Here are some points:
-0.28;-0.18;0.40;-0.63;-0.21;0.48;-0.27;-0.91;-0.35;0.27;0.18;-0.12;0.75;-0.51;0.66;0.46;0.36;-0.07
1.11;0.35;-0.83;0.06;-0.16;-0.43;-0.84;-0.92;-0.58;0.60;-0.47;-0.23;0.47;0.79;-0.05;-0.32;-0.05;0.48
1.63;0.59;-0.51;-0.52;-1.30;-0.98;-1.49;0.62;-0.74;1.56;1.09;-1.17;0.30;1.00;-0.29;0.77;1.91;0.00
-0.52;-0.48;-1.76;-0.48;0.74;-1.06;2.35;1.82;0.71;1.64;1.87;0.11;1.53;0.19;-1.36;0.46;0.17;-0.69
-0.77;-2.08;-0.96;1.34;-0.22;-0.25;-0.60;-0.31;1.14;-1.34;-0.09;0.44;0.07;0.48;-0.69;-0.91;0.17;0.22
-0.03;-0.36;0.12;-0.36;1.36;0.23;-0.87;-1.17;0.43;3.95;-0.60;0.17;-0.32;1.37;-0.05;0.03;0.19;1.71
0.27;0.10;-0.83;-0.14;0.20;0.10;0.65;0.76;0.82;0.65;1.20;1.06;0.59;-0.22;-0.13;0.03;0.41;-0.11
1.55;-0.67;-0.14;0.25;-0.07;-0.06;-0.59;-0.43;0.49;0.23;1.19;0.03;-0.69;0.53;0.31;-0.23;-0.61;-0.96
0.88;0.10;-0.66;-1.21;0.57;-0.93;-0.02;0.32;-1.77;0.39;-0.77;-0.81;-0.57;0.02;0.34;-1.41;-0.95;1.44
0.60;0.16;0.47;-0.25;0.16;1.10;-0.27;0.41;0.38;-0.58;-0.33;0.49;0.51;1.33;-0.45;0.71;0.71;0.09
-0.09;0.34;0.81;-1.51;0.88;1.49;-0.68;-0.62;0.52;1.52;-0.01;-1.75;-0.03;0.02;0.74;0.81;0.41;0.74
0.78;0.50;0.24;-0.90;-0.52;-0.29;0.42;0.74;0.22;1.14;0.62;0.48;-0.83;-0.09;0.91;-0.12;-1.28;-0.06
1.05;-0.69;-0.53;-0.83;0.63;0.35;-0.92;-1.50;-0.92;-1.03;-0.28;1.14;1.09;-1.17;0.86;0.87;1.18;-0.23
0.35;-0.22;-0.87;-0.07;-0.26;-0.88;0.24;1.00;0.26;0.77;0.53;0.25;0.39;0.32;-0.20;-0.52;-1.14;-0.40
0.48;-0.89;-0.16;0.28;-0.09;0.71;-1.32;0.90;-0.46;1.60;0.19;1.34;-0.27;-0.45;-0.23;1.77;1.79;-0.22
-1.11;0.78;0.49;-0.31;0.91;-2.03;0.16;-1.17;-0.84;-1.65;-1.26;1.18;1.27;0.96;-0.13;0.12;-1.77;1.72
0.64;-0.24;0.56;0.20;0.30;0.23;-0.16;-0.89;-0.04;0.34;-0.42;-1.16;0.26;-0.10;0.45;0.50;0.20;-0.20
0.21;-0.67;-0.39;0.43;0.42;0.79;1.50;0.43;-0.18;-0.44;-1.09;1.06;-0.90;1.27;-0.96;0.10;0.74;0.97
2.14;1.86;0.45;0.23;-1.12;0.62;-1.38;0.67;-3.35;0.71;-1.92;-0.09;1.89;0.69;-1.32;1.10;3.34;-0.13
Here are 11 more points, each followed by its number:
0.17;-0.01;0.42;-0.04;0.86;-0.47;0.76;0.81;0.10;-0.01;0.10;1.03;0.82;-0.35;0.05;0.39;-0.39;-0.68 0
-0.25;2.05;-1.27;1.17;-0.37;-0.18;-0.60;0.55;0.06;0.22;0.39;0.64;-0.23;-1.37;0.23;0.26;0.06;-0.91 1
0.61;-2.09;-0.75;-0.63;0.00;0.44;0.44;-1.10;0.27;-0.26;-0.52;-2.72;-0.07;1.77;-0.28;0.01;1.05;0.90 2
0.55;1.40;0.15;1.74;1.50;0.97;-2.25;0.18;-0.38;-1.57;-0.04;-0.29;-2.29;-3.79;2.10;1.64;-1.00;-0.47 3
-0.67;0.35;0.68;0.02;-0.12;0.16;0.04;0.58;-0.53;1.53;0.15;0.06;0.56;0.29;-0.17;0.69;0.14;-0.63 4
0.76;-1.70;-1.05;1.16;-1.98;-1.27;1.53;1.51;-0.26;-0.72;0.62;1.10;-0.88;1.34;-1.07;-1.27;-1.63;-1.12 5
0.11;-1.23;-0.22;0.37;-1.26;1.50;0.89;-1.67;1.28;1.36;-2.04;-1.37;0.32;1.09;2.05;-1.98;0.65;-1.54 6
0.21;1.35;0.36;-0.46;-0.46;1.27;-0.80;-1.05;-0.23;1.08;0.93;-0.92;-0.78;-0.53;1.78;1.22;0.12;-1.15 7
-0.62;0.21;0.73;-0.41;0.55;1.46;-0.70;0.41;-0.48;-1.43;-0.39;0.31;-0.59;1.29;-0.11;0.85;0.47;0.78 8
-0.96;-0.60;0.27;-1.39;0.46;-1.93;1.01;1.57;-1.73;-0.40;1.76;0.65;-0.63;0.03;-0.09;0.01;-0.68;0.15 9
-0.10;0.18;0.93;-2.85;1.45;-0.46;-0.82;-2.00;-1.43;-0.84;-2.30;1.45;-0.83;1.32;-1.75;0.03;0.04;3.07 10
Which two of these numbered points are nearest to each point below, ignoring the direction in which the first points spread most? Their numbers follow each, nearest first.
-0.88;2.66;0.35;1.21;1.79;0.45;-0.13;-0.02;-0.65;0.05;-0.80;-0.69;-1.27;-2.66;2.10;0.73;-0.49;-0.13 > 3 1
2.47;-0.44;-0.36;-0.86;-0.28;0.81;-0.52;-1.13;-1.18;0.12;-0.92;0.38;1.54;-0.41;0.55;0.83;1.92;-0.05 > 0 4
-0.88;0.38;-1.60;0.59;-3.99;-0.92;1.83;-0.08;0.49;-0.84;-1.67;0.59;0.23;-0.69;2.93;-2.87;-2.31;-1.02 > 6 1
0.54;-0.53;-0.15;0.06;0.77;1.27;-0.65;-0.42;1.24;-0.84;0.99;-2.23;-1.09;0.50;0.09;-0.31;0.07;0.23 > 2 8
-2.40;1.01;2.45;-1.30;1.48;1.30;-1.34;0.00;-0.99;-1.06;-0.77;0.25;-1.13;-0.72;-2.33;1.93;-0.03;1.49 > 8 10
1.43;-2.84;-1.53;-0.82;-0.36;0.32;1.22;0.39;-1.75;-0.03;0.75;1.13;-1.19;1.21;0.63;-1.05;-0.17;-1.30 > 5 9
Here are 11 other points, each followed by its number:
-0.05;-0.63;-0.24;0.10;-0.35;0.00;0.10;0.10;0.09;1.11;0.05;0.23;-0.11;0.29;-0.18;-0.43;-0.15;-0.01 0
-1.94;-1.87;-0.85;0.65;-0.87;-0.06;0.68;1.18;1.54;-0.15;0.90;0.78;-1.28;-0.45;0.18;-1.87;0.16;-1.97 1
-0.88;1.13;1.15;-1.99;0.09;-0.03;-1.22;-1.30;-0.02;-0.55;-2.24;-1.16;1.18;1.85;0.39;0.22;-1.21;2.53 2
-0.72;1.14;2.79;0.32;0.71;-1.30;-0.25;-0.70;0.38;0.75;-1.34;-1.66;1.23;-0.16;-0.49;-1.07;-0.55;1.54 3
-3.08;0.29;-0.64;1.35;-2.81;-1.21;1.58;-1.29;3.45;-1.04;-1.21;0.56;-1.00;-0.47;1.94;-2.43;0.35;-0.38 4
-1.14;-0.03;-0.22;0.32;0.23;0.38;-0.52;-0.14;0.25;1.02;0.03;0.71;-0.60;-1.57;0.08;0.35;0.01;0.58 5
-1.28;0.90;1.19;1.41;-1.41;-2.01;1.01;0.27;1.01;0.99;-0.31;-0.89;1.29;-0.51;-0.40;-1.09;-0.88;-0.51 6
1.00;0.70;1.53;-0.27;-0.44;-0.88;-0.72;1.53;-0.26;-0.19;0.93;0.21;0.92;0.01;-1.97;-0.45;0.10;-1.73 7
1.95;0.32;0.83;0.26;0.73;0.04;0.09;1.11;0.08;0.16;0.46;0.07;1.65;-1.37;-1.13;0.90;0.55;-0.96 8
1.88;-0.06;-1.12;0.00;1.23;0.25;1.39;2.22;0.21;-0.26;1.07;-0.17;0.89;-0.64;-1.38;0.13;0.46;-1.03 9
-1.01;-0.09;1.91;2.49;-0.79;0.76;-2.02;-0.77;1.05;-2.04;-1.25;-2.23;-2.03;-0.49;0.79;0.91;-1.85;-1.18 10
The same question for these:
-0.89;1.19;0.24;1.50;0.93;-0.50;-1.17;-0.22;0.22;2.53;0.38;1.75;-0.68;-2.21;-0.84;0.77;-0.56;0.07 > 5 0
-0.20;-2.67;-1.08;0.59;-0.39;-0.51;-0.24;-0.55;0.04;0.98;-0.10;0.25;0.31;0.74;-0.56;-0.76;-0.23;-0.21 > 0 5
-2.36;0.44;1.73;-1.88;0.91;-0.62;0.11;0.18;-0.79;-0.37;-1.09;-0.54;-1.00;0.37;-1.06;0.48;-0.81;2.67 > 2 3
0.14;0.73;0.49;0.27;-0.20;1.12;0.96;0.72;1.50;-1.57;1.00;0.03;1.25;-0.36;-1.21;1.34;0.63;-0.67 > 8 9
0.22;-0.80;-0.90;0.60;0.11;0.95;0.35;0.14;0.38;-0.47;0.55;-0.30;-0.84;0.76;-0.09;-0.34;-0.02;-0.32 > 0 5
0.90;0.85;-0.05;-0.94;-1.76;-1.73;-1.11;-0.47;-0.90;1.39;-1.01;0.29;-1.07;0.85;-0.65;-1.03;-1.81;0.50 > 0 5
